Rows are one point carried round by a steady rotation, each followed by how many steps it has turned.
The counts run from 0 to 277.
[ 0.59, -0.96, -1.91,  2.92,  2.84,  1.71, -0.99,  3.98, -3.16,  2.97]
149
[-1.05,  1.97, -2.53, -3.54, -0.46, -3.52,  1.40,  2.27,  0.48, -4.45]
218
[-2.84,  4.69,  0.07, -2.31, -0.72, -2.17,  1.23, -0.88, -0.81, -1.77]
230
[-0.81,  1.99, -1.90, -2.12,  1.44, -4.66, -0.92,  1.33,  1.52, -0.89]
186
[-0.12,  2.35,  4.10,  0.02, -1.86,  2.31, -1.70,  1.04,  0.86, -2.73]
67
[ 0.92,  2.06,  2.51, -0.86,  0.04, -0.48,  3.89,  2.49,  1.64, -2.84]
9
[-0.26, -1.19,  1.07, -0.35,  0.06,  4.11,  0.93,  3.32,  1.30,  2.23]
59
[-3.32,  0.83, -0.74, -3.17, -0.31,  1.44, -3.57,  0.55,  0.72,  0.34]
64
[-3.18,  1.60,  1.73, -0.10,  1.06,  3.25, -2.52,  1.94,  1.04,  2.84]
78
[-1.23, -0.94,  4.87,  0.13,  1.87,  0.70, -1.84, -0.50, -3.56,  0.80]
106
[-2.11,  0.70, -0.70,  0.02,  1.88, -4.46, -2.09,  2.00,  0.62,  2.94]
154
[-1.30,  0.22,  4.82, -2.07, -0.68, -0.86, -3.09, -0.86, -1.85, -0.16]
94
[-2.35, -0.57,  0.47, -3.88, -1.24,  2.30, -2.78,  1.00, -2.94,  2.98]
76
[ 0.87,  1.92,  3.19, -1.94, -0.09, -0.72,  2.25,  0.37,  0.97, -3.95]
248
[-0.35,  2.94,  2.30, -0.65,  1.13, -3.31,  2.56,  0.06,  1.74, -2.10]
216
[-0.54,  1.34, -0.22, -1.25, -1.31,  2.00,  0.86,  3.99,  3.98, -0.37]
39
[-3.04,  2.08, -0.70, -3.27,  2.11,  1.01,  0.01,  1.03,  2.51,  1.30]
258
[ 0.86, -2.41,  3.76, -0.72,  0.97,  3.13,  0.39,  2.31, -0.68, -0.30]
73
[ 0.79, -1.71, -1.58, -1.73, -1.24, -1.22, -3.46,  3.70, -1.36, -2.14]
115
[ 1.69, -1.04,  0.22, -1.20,  1.31, -2.54,  1.35,  1.44, -4.72, -0.27]
178
[ 2.61, -1.44,  2.25,  0.33,  0.60, -3.25, -0.93,  1.59, -2.39, -2.69]
145
[ 1.97,  0.10,  4.86,  1.17,  0.35, -0.93, -2.74,  1.71,  2.33, -1.63]
112
[ 2.04,  1.83,  1.47,  0.01,  0.05,  1.22,  3.08,  2.69,  1.87, -1.92]
234
[ 1.46,  1.46,  1.32,  2.16,  0.62, -3.92, -0.55,  1.27, -3.02, -2.79]
158
[ 1.44,  2.42, -0.37,  0.87, -1.62, -6.26,  0.00,  2.13, -0.89, -0.51]
172
[ 0.08,  0.74,  3.77, -1.28, -0.14,  3.10,  4.60,  1.76, -1.81,  1.90]
254
[-1.45, -1.20,  0.22,  0.83,  4.31,  0.32, -2.70,  2.68, -1.23,  2.59]
136
[ 1.16, -1.54,  3.95,  1.40,  2.88, -2.33,  2.09,  1.07, -2.48,  1.77]
164
[ 0.64,  3.56,  1.97,  0.69,  0.81,  1.36,  2.44,  2.74,  3.44, -2.33]
8
[-1.98,  1.13,  0.28, -0.98,  0.77,  4.89,  0.46,  2.05, -0.28,  2.31]
46
[-1.13,  2.84, -0.94, -1.68, -3.46,  0.40, -0.06,  3.18,  1.45, -1.13]
38
[-2.13,  3.12,  3.40, -1.89,  3.22,  2.38,  0.31, -0.20,  0.88, -0.18]
34
[ 2.27,  0.31,  1.21, -3.37, -0.84, -0.81,  4.12,  2.28, -1.20, -0.59]
236
[-1.55,  3.48,  4.68, -0.93, -2.12,  0.54,  0.15, -0.13,  0.40, -0.69]
274
[ 1.49, -1.33,  0.86,  0.47,  3.70, -1.71,  2.53,  1.66, -3.77, -1.20]
177
[-1.74,  1.51,  3.74, -3.64, -2.40, -0.71,  0.37, -0.33,  0.00,  1.59]
49
[-3.01,  3.65, -1.62, -0.46,  1.87, -0.58,  1.32,  1.38,  1.72,  3.13]
213
[ 2.45, -2.76,  2.05, -1.34, -3.82, -1.54, -2.53,  2.52, -1.39,  0.32]
101
[-1.06,  2.66, -1.47,  2.68,  2.81, -0.23,  0.06,  1.52, -0.71,  3.72]
181
[-0.62,  0.44,  1.07, -0.06,  2.32,  2.73,  4.38,  1.65, -2.12,  0.79]
15
[ 0.76, -1.36,  2.93, -4.28, -0.73,  0.66,  2.95,  1.10, -1.66,  0.11]
268
[-3.25,  2.81, -0.57, -4.72, -1.00, -0.85,  2.24,  0.70,  0.38,  3.25]
18
[-0.36,  1.65, -2.88, -1.02, -1.18,  3.32,  1.85,  4.44,  1.22, -0.34]
26
